(in the rows, 128 means zero)
Rotation paths and how fast each direction turns (degrees each step)
Each turn is a multiple of 5 degrees from 10 to 175, or 0.
Each row of a path follows its step; steps can be skipped.
Path 1:
step 0: [125 129 132 131 126 117 117 130 122 127 133 135 126 132 123 128 128 125
 127 128 138 128 126 133 129 132 127 131 128 133 123 131 124 134 133 129
 132 133 128 124 132 123 125 125 128 129 132 126 123 126 126 126 130 127
 120 142 125 134 130 141 128 112 125 126 130 126 137 118 135 130 132 120
 134 134 126]
step 8: [125 127 130 120 131 129 119 129 128 134 129 131 131 127 134 130 115 129
 132 126 131 129 125 124 129 127 125 124 112 126 130 121 128 134 123 128
 136 123 123 133 131 125 126 134 130 127 134 122 121 134 127 136 129 134
 131 129 117 129 128 129 117 123 128 133 129 126 136 139 123 123 131 127
 140 136 125]
step 16: [123 128 127 126 120 127 134 127 129 135 127 133 129 129 130 125 122 123
 120 126 123 144 129 133 131 130 118 127 115 128 130 134 125 132 118 132
 130 124 120 129 127 129 126 130 131 130 135 124 123 131 131 123 122 130
 132 129 130 133 135 123 132 133 148 125 123 132 124 126 128 131 122 124
 126 128 123]
step 17: [128 130 128 128 132 121 133 124 122 130 129 136 123 134 125 126 132 129
 126 132 137 131 130 130 127 128 123 122 131 125 118 125 123 116 128 125
 128 131 124 137 127 135 132 125 137 122 136 133 126 127 116 128 127 133
 137 121 126 134 126 123 125 138 132 126 133 132 127 118 134 126 125 131
 142 132 128]
step 25: [128 130 133 127 128 120 125 128 131 122 131 122 131 120 129 130 127 124
 129 136 129 129 124 126 130 131 127 128 134 124 135 137 123 121 131 132
 125 126 119 130 129 125 129 121 137 115 127 128 133 130 131 136 129 138
 127 136 132 130 128 131 122 123 130 139 118 137 123 116 131 124 129 121
 134 131 129]
step 30: [133 129 133 129 135 134 121 137 134 119 132 129 121 132 127 129 128 125
 138 132 135 131 131 126 128 126 127 124 133 127 128 131 119 127 138 126
 126 125 139 120 124 126 137 124 127 126 131 131 127 127 132 121 120 117
 123 129 125 132 131 138 123 136 131 133 128 129 128 131 130 127 128 128
 137 141 129]
step 39: [135 131 138 120 117 129 128 130 117 131 136 131 131 130 130 131 128 132
 126 123 131 124 133 138 122 127 136 133 128 128 127 126 127 124 135 133
 136 137 131 133 129 129 128 127 132 130 135 124 130 124 132 132 133 118
 125 136 117 121 134 132 124 131 125 120 137 123 135 129 130 126 120 132
 124 125 127]
step 40: [131 131 126 121 126 128 114 130 126 132 124 125 127 130 137 126 134 125
 126 127 126 132 131 133 128 125 127 127 123 125 130 127 129 130 118 119
 129 131 132 130 130 132 131 129 130 127 126 122 126 128 129 130 123 133
 129 135 116 129 120 133 133 108 117 130 133 121 136 126 127 122 133 128
 131 129 119]
step 43: [141 125 130 122 125 120 130 121 144 120 127 123 123 132 130 124 131 130
 125 125 124 128 127 130 127 122 127 132 136 139 130 127 128 132 131 121
 130 119 128 129 135 131 124 135 136 127 138 128 132 136 132 126 127 123
 123 130 131 122 123 128 124 129 138 128 135 124 134 130 124 131 133 119
 126 129 136]
Directions:
[128 127 128 129 129 129 129 129 130 128 128 130 128 128 127 127 128 129
 126 129 125 129 129 127 128 129 126 126 127 129 128 124 127 129 127 125
 125 128 128 130 131 128 129 129 128 129 127 126 129 131 128 129 126 127
 129 128 128 129 130 128 127 129 127 127 126 127 128 129 129 129 128 129
 128 129 127]
55
[126 127 129 127 130 130 128 126 128 128 126 127 129 129 128 127 128 128
 127 128 126 129 127 129 128 128 128 130 126 127 129 127 127 129 129 126
 129 127 128 126 129 129 129 128 128 129 128 127 129 126 129 131 129 129
 129 129 128 128 130 128 128 129 131 127 128 126 126 128 125 128 130 127
 128 128 130]
145
[130 126 126 128 126 128 128 128 128 127 127 128 128 129 128 131 129 129
 129 128 129 128 127 129 126 127 128 128 126 128 127 126 126 131 128 130
 128 127 129 129 129 128 128 128 127 127 126 128 126 127 129 130 129 128
 129 127 128 131 128 129 126 130 128 128 130 130 125 126 130 129 128 130
 127 126 128]
115
Path 2:
step 3: [132 118 125 133 129 134 122 127 124 130 133 130 125 118 133 133 121 128
 120 135 134 128 131 117 126 136 136 126 135 122 132 125 121 139 129 119
 132 122 126 117 121 128 137 127 134 133 134 123 128 133 131 129 130 123
 124 132 132 129 130 124 135 128 118 122 136 123 133 128 128 126 132 129
 126 125 130]
step 4: [127 120 129 127 131 133 127 116 130 121 124 125 134 128 123 128 130 132
 131 136 135 121 127 125 127 135 127 129 131 127 137 125 122 137 131 127
 134 130 133 128 125 128 134 126 131 126 142 120 131 127 129 136 130 136
 113 130 125 125 122 123 125 124 127 122 132 118 124 137 134 126 129 124
 130 134 124]
step 6: [132 127 125 124 129 132 117 128 120 124 123 132 142 122 138 128 136 119
 129 125 131 130 130 131 128 126 140 129 134 136 126 126 134 129 118 128
 130 132 126 140 122 124 129 136 121 128 124 129 131 134 124 130 126 125
 125 136 133 119 130 124 128 135 122 132 133 122 128 127 128 128 131 127
 135 121 126]
step 21: [136 128 130 128 130 132 121 127 130 127 133 130 134 117 126 126 122 124
 132 128 129 119 141 130 121 137 124 125 125 132 124 140 122 133 129 131
 123 123 131 121 126 140 137 128 128 134 126 134 127 127 122 127 128 133
 127 134 135 126 129 123 132 126 118 125 123 122 128 136 134 124 130 135
 138 127 133]
step 22: [119 130 120 128 130 137 117 138 125 125 129 128 134 128 126 124 139 126
 132 121 129 117 134 125 129 137 137 125 127 128 130 133 120 139 128 132
 126 130 126 134 127 130 132 133 131 134 132 128 134 126 121 131 128 135
 125 133 130 123 128 118 127 134 132 125 137 124 129 132 124 120 129 136
 130 129 126]
step 24: [133 121 126 128 125 134 122 125 130 122 121 127 124 128 126 125 126 123
 140 128 130 129 118 139 122 130 127 126 137 126 123 126 130 122 119 128
 129 132 135 134 124 126 134 127 124 138 115 133 141 131 131 129 123 122
 128 132 127 136 128 128 131 134 123 126 127 132 130 128 137 120 134 132
 125 121 125]
step 29: [131 119 122 132 126 141 120 120 128 140 125 130 126 123 126 121 136 125
 125 130 129 135 119 121 121 141 128 125 134 133 128 134 126 127 125 123
 125 124 136 130 124 125 127 132 119 126 134 126 129 127 132 128 125 126
 124 129 130 123 131 122 128 127 127 123 131 136 130 138 136 123 133 123
 122 133 126]
step 36: [132 121 129 129 135 127 121 122 127 126 127 136 135 125 125 125 127 124
 128 124 123 130 133 134 123 137 130 126 131 129 135 119 136 141 136 123
 127 134 124 138 127 126 129 122 124 126 120 123 129 133 136 137 120 127
 120 135 123 129 131 127 133 126 124 123 123 139 128 124 133 135 132 128
 134 124 133]
step 40: [129 130 119 131 123 130 126 122 126 128 122 128 122 125 131 125 130 132
 129 123 129 132 126 129 133 138 131 123 122 120 124 125 123 134 126 129
 139 134 133 135 128 127 130 128 131 134 119 126 138 127 136 122 131 131
 123 143 134 123 124 130 131 133 122 128 128 123 127 139 135 118 120 135
 134 121 128]
Directions:
[127 129 129 127 129 130 128 129 130 127 128 127 130 128 128 127 125 128
 128 127 127 128 128 128 129 128 129 128 125 128 128 128 128 128 127 129
 127 126 127 127 126 128 127 128 129 128 127 127 128 127 125 131 130 128
 128 127 127 125 126 127 128 125 127 127 128 125 128 128 129 128 129 128
 129 129 129]
65
[126 126 129 127 131 129 128 129 128 128 130 127 127 128 126 130 129 129
 129 127 127 129 126 130 128 127 126 127 131 127 128 128 128 128 129 128
 127 128 127 129 125 129 128 127 127 126 129 126 128 129 127 129 128 128
 127 130 129 129 127 127 129 129 128 124 129 127 127 127 128 127 129 128
 125 127 128]
55
Path 3:
step 1: [137 126 127 134 129 136 133 131 129 128 120 119 131 129 127 131 124 134
 131 127 135 133 119 128 134 132 126 135 125 129 136 137 128 138 129 109
 126 124 129 128 133 130 119 124 127 132 138 128 135 134 131 120 118 126
 136 122 138 136 130 134 127 125 126 136 128 129 120 123 123 131 126 139
 131 132 123]
step 8: [125 131 128 137 118 123 116 122 130 133 137 125 122 133 127 127 130 132
 132 128 123 125 126 132 139 119 128 129 128 125 120 130 137 132 126 126
 134 136 134 126 132 124 123 128 119 146 128 132 126 133 131 121 125 126
 135 134 125 133 120 123 131 130 121 133 128 120 141 129 127 126 131 138
 124 130 129]
step 13: [128 124 125 122 121 125 126 129 131 135 134 137 128 139 129 127 134 125
 130 122 131 125 128 130 117 125 130 123 127 122 129 131 122 118 128 124
 129 136 127 133 120 124 133 118 120 135 138 128 123 138 123 131 131 122
 134 128 136 131 116 130 139 128 132 140 120 118 122 123 128 130 121 134
 125 133 125]
step 14: [128 129 124 124 123 137 119 122 135 120 117 122 134 128 124 130 130 130
 129 131 133 126 124 128 124 129 133 135 128 127 132 127 122 125 133 125
 124 125 132 129 121 135 136 126 124 126 141 141 122 138 136 132 139 133
 130 125 122 131 119 133 114 124 128 126 119 120 126 139 138 130 129 130
 125 131 129]
step 16: [132 132 132 137 123 131 117 123 133 132 139 134 122 131 125 131 126 127
 129 129 113 132 132 126 139 125 125 124 128 123 120 122 123 132 116 131
 131 130 127 116 130 130 131 129 126 131 124 128 121 133 118 123 128 120
 137 128 126 127 118 126 133 129 133 133 120 128 123 128 134 131 118 137
 125 135 125]
step 17: [131 147 123 124 124 127 128 129 123 127 125 127 117 125 128 131 128 136
 129 128 130 127 133 125 135 139 121 130 134 131 131 132 120 127 126 117
 127 123 124 120 129 135 132 128 125 128 130 134 138 137 125 129 127 137
 137 126 129 135 128 135 122 122 132 130 112 124 121 123 128 132 134 132
 129 138 121]
step 24: [124 134 125 123 129 133 123 137 135 132 144 126 126 129 121 121 129 128
 127 134 117 125 135 137 134 131 129 134 125 121 117 126 124 132 123 127
 133 128 135 126 123 124 123 127 121 127 127 134 122 121 132 137 122 117
 136 128 125 131 121 128 133 130 131 134 127 124 125 118 129 129 127 134
 114 132 122]
step 37: [115 125 129 125 126 126 135 128 132 130 125 128 124 133 124 123 129 127
 122 141 125 125 123 124 138 136 126 127 136 122 131 129 131 123 131 120
 124 139 134 141 128 119 119 134 129 132 128 126 120 135 134 123 129 128
 132 133 134 126 126 123 141 134 126 133 131 123 136 138 129 132 141 129
 122 131 126]
step 39: [134 125 124 136 128 127 132 127 124 137 129 124 141 134 125 131 124 122
 125 117 143 129 124 129 122 126 127 128 135 131 131 136 132 138 127 123
 125 131 128 125 125 126 122 131 127 133 124 123 126 140 127 133 126 125
 129 112 128 125 128 133 128 133 132 123 120 127 126 122 139 119 133 132
 124 140 132]
Directions:
[129 128 128 127 128 128 127 128 128 129 128 129 129 128 125 128 128 129
 128 128 129 127 131 129 127 128 127 124 128 127 128 127 129 125 129 126
 125 130 126 129 129 129 128 130 128 127 130 127 128 127 129 129 129 130
 128 129 130 127 130 127 129 129 129 129 129 128 128 130 127 128 126 128
 129 126 129]
45
[130 127 128 131 128 130 130 129 128 128 128 127 128 128 129 129 127 129
 128 128 129 128 130 126 128 130 127 127 126 130 127 127 129 128 128 128
 128 129 129 128 128 126 128 129 128 128 126 131 129 129 130 130 128 127
 129 127 129 131 128 128 128 130 127 129 128 126 130 130 131 129 128 128
 130 128 127]
160
[130 129 129 128 129 127 126 127 127 127 128 127 128 129 128 127 128 129
 128 130 128 127 130 128 128 126 130 127 129 129 127 130 129 126 127 128
 128 127 128 130 130 128 129 129 129 128 129 129 127 129 129 130 128 129
 125 124 129 128 129 131 127 127 127 127 126 129 130 126 129 128 129 126
 126 128 127]
100
[128 128 129 129 130 128 129 129 130 129 127 128 126 126 128 128 130 127
 128 128 128 130 128 126 128 128 127 128 129 126 128 132 127 129 127 127
 126 128 127 130 129 127 127 130 128 129 125 128 128 126 131 128 127 129
 128 126 128 128 127 126 127 129 129 127 127 128 126 127 128 129 129 129
 126 128 131]
20
[130 128 129 128 132 131 126 128 130 128 128 128 128 127 128 129 130 129
 128 126 129 129 128 130 127 127 129 127 126 129 128 128 127 129 127 127
 128 126 128 127 127 127 130 130 131 129 128 128 129 129 127 127 129 127
 130 129 128 128 125 129 130 128 127 128 129 130 130 129 127 127 129 129
 126 127 127]
145
[128 128 128 127 129 127 131 128 129 126 129 127 129 129 127 129 129 125
 126 129 129 126 127 125 129 127 128 128 130 129 129 130 127 127 130 127
 127 126 128 127 131 127 129 128 127 130 128 125 128 127 127 126 127 127
 129 130 129 129 129 129 128 130 128 127 129 129 129 128 128 128 129 129
 129 126 126]
40
[130 129 126 129 127 126 128 128 127 127 129 126 127 127 130 130 126 129
 129 131 129 130 129 128 130 129 127 127 125 127 130 128 128 128 128 129
 128 128 128 129 129 127 129 130 129 129 129 127 126 126 126 128 128 130
 128 129 126 127 128 127 129 129 129 127 129 126 129 126 127 126 131 128
 128 128 127]
25
Path 4:
step 2: [128 120 132 134 131 121 126 121 139 135 127 132 124 127 123 129 126 125
 132 130 130 128 130 127 135 135 133 122 118 131 130 131 129 128 123 133
 127 126 127 129 118 137 124 126 117 130 126 126 139 139 125 136 128 133
 131 125 123 141 136 128 143 125 126 135 118 125 134 135 133 131 126 130
 121 135 134]
step 6: [138 124 122 131 131 127 125 121 132 131 127 120 119 136 134 132 132 129
 123 115 132 123 129 124 120 127 128 127 130 133 128 133 128 119 121 135
 134 133 132 128 130 132 128 129 141 121 121 128 127 127 128 127 132 133
 126 124 134 130 139 119 139 132 120 131 116 126 131 126 126 126 128 136
 121 117 128]
step 14: [129 125 126 136 129 136 126 129 120 125 136 120 117 132 123 116 131 131
 124 117 122 121 113 128 124 127 125 126 122 126 128 126 126 124 128 119
 133 125 125 126 125 134 116 133 128 128 119 131 136 136 122 127 120 128
 124 128 127 127 126 127 139 135 132 120 127 134 130 136 128 131 120 136
 127 131 134]
step 25: [127 127 138 131 128 125 128 131 135 124 128 122 121 130 126 119 118 126
 129 131 132 128 125 129 125 121 125 119 119 126 135 129 134 129 128 123
 134 124 131 125 123 123 119 126 129 134 122 127 135 137 134 123 120 138
 124 117 126 140 139 120 132 125 128 132 117 123 129 138 125 118 125 131
 126 130 130]
step 29: [127 128 128 128 135 123 122 128 120 135 120 127 117 124 126 132 128 121
 122 118 124 127 131 124 126 129 139 127 123 129 125 133 125 120 117 138
 126 135 130 133 129 135 119 129 129 121 119 135 133 128 130 124 129 122
 122 130 125 135 143 122 132 134 127 128 127 119 135 140 133 128 127 125
 124 126 134]
step 30: [127 127 129 124 125 128 125 124 120 113 128 134 118 123 131 124 124 135
 124 125 118 124 124 131 136 126 128 124 132 134 127 128 118 121 121 124
 123 118 126 127 124 137 129 124 137 128 122 133 135 134 121 118 119 131
 124 128 129 129 115 113 128 130 133 127 125 130 126 130 134 128 130 125
 125 135 126]
step 31: [137 122 135 131 139 119 121 123 143 121 129 125 128 133 124 125 138 122
 136 131 115 125 127 125 130 135 125 127 121 133 128 131 128 125 127 127
 128 129 128 121 124 139 128 135 120 117 134 133 131 134 136 123 127 131
 116 126 120 131 125 121 135 126 126 126 125 129 126 130 126 131 126 127
 121 129 132]
step 34: [132 127 129 134 125 117 123 132 134 121 132 120 125 131 118 129 122 121
 131 128 118 128 127 131 132 134 131 123 127 128 128 122 130 129 128 136
 136 119 127 129 124 128 137 131 125 134 131 125 147 137 129 128 127 130
 118 119 124 134 124 128 141 133 125 138 124 129 133 137 127 130 124 125
 131 134 131]
step 37: [139 122 116 125 134 123 120 123 122 125 134 118 121 126 122 132 131 134
 129 121 124 125 123 126 121 130 123 126 120 126 117 117 129 127 126 132
 130 117 125 132 123 126 127 136 137 127 127 126 134 134 130 133 122 130
 118 129 133 130 126 132 142 131 123 123 121 123 132 132 124 122 122 132
 124 128 127]
Directions:
[127 129 128 126 128 128 127 127 129 128 128 130 127 128 127 125 127 128
 128 128 128 128 127 127 127 128 131 128 126 129 130 130 130 128 126 126
 126 128 128 130 132 130 127 129 126 128 127 130 127 129 128 128 128 129
 128 129 128 127 126 128 129 128 129 126 128 128 130 129 127 128 128 127
 129 128 128]
25
[128 129 127 129 127 128 127 127 126 130 129 128 127 129 127 127 129 129
 127 126 129 132 129 129 126 126 127 128 127 128 129 127 127 129 129 128
 128 127 128 128 129 130 129 126 128 127 129 128 127 129 129 127 127 129
 127 128 128 130 126 128 128 129 129 129 128 124 129 130 131 130 125 129
 130 127 126]
95
[125 128 127 130 129 128 128 130 126 126 127 128 128 130 130 129 128 130
 127 127 127 129 131 126 129 127 128 128 127 127 130 130 126 129 128 126
 130 126 129 129 128 128 129 129 128 127 129 130 128 128 128 127 127 127
 128 125 126 128 129 128 128 127 128 126 128 127 127 128 128 129 129 127
 126 126 129]
20
[126 127 129 129 130 128 127 125 128 131 127 125 127 129 128 128 127 126
 127 126 126 128 126 129 127 126 127 130 127 126 127 126 128 129 127 128
 129 128 129 128 129 129 129 127 128 126 129 129 129 128 128 129 127 126
 129 128 128 128 128 128 129 125 128 128 128 128 129 127 125 128 129 128
 131 129 129]
125
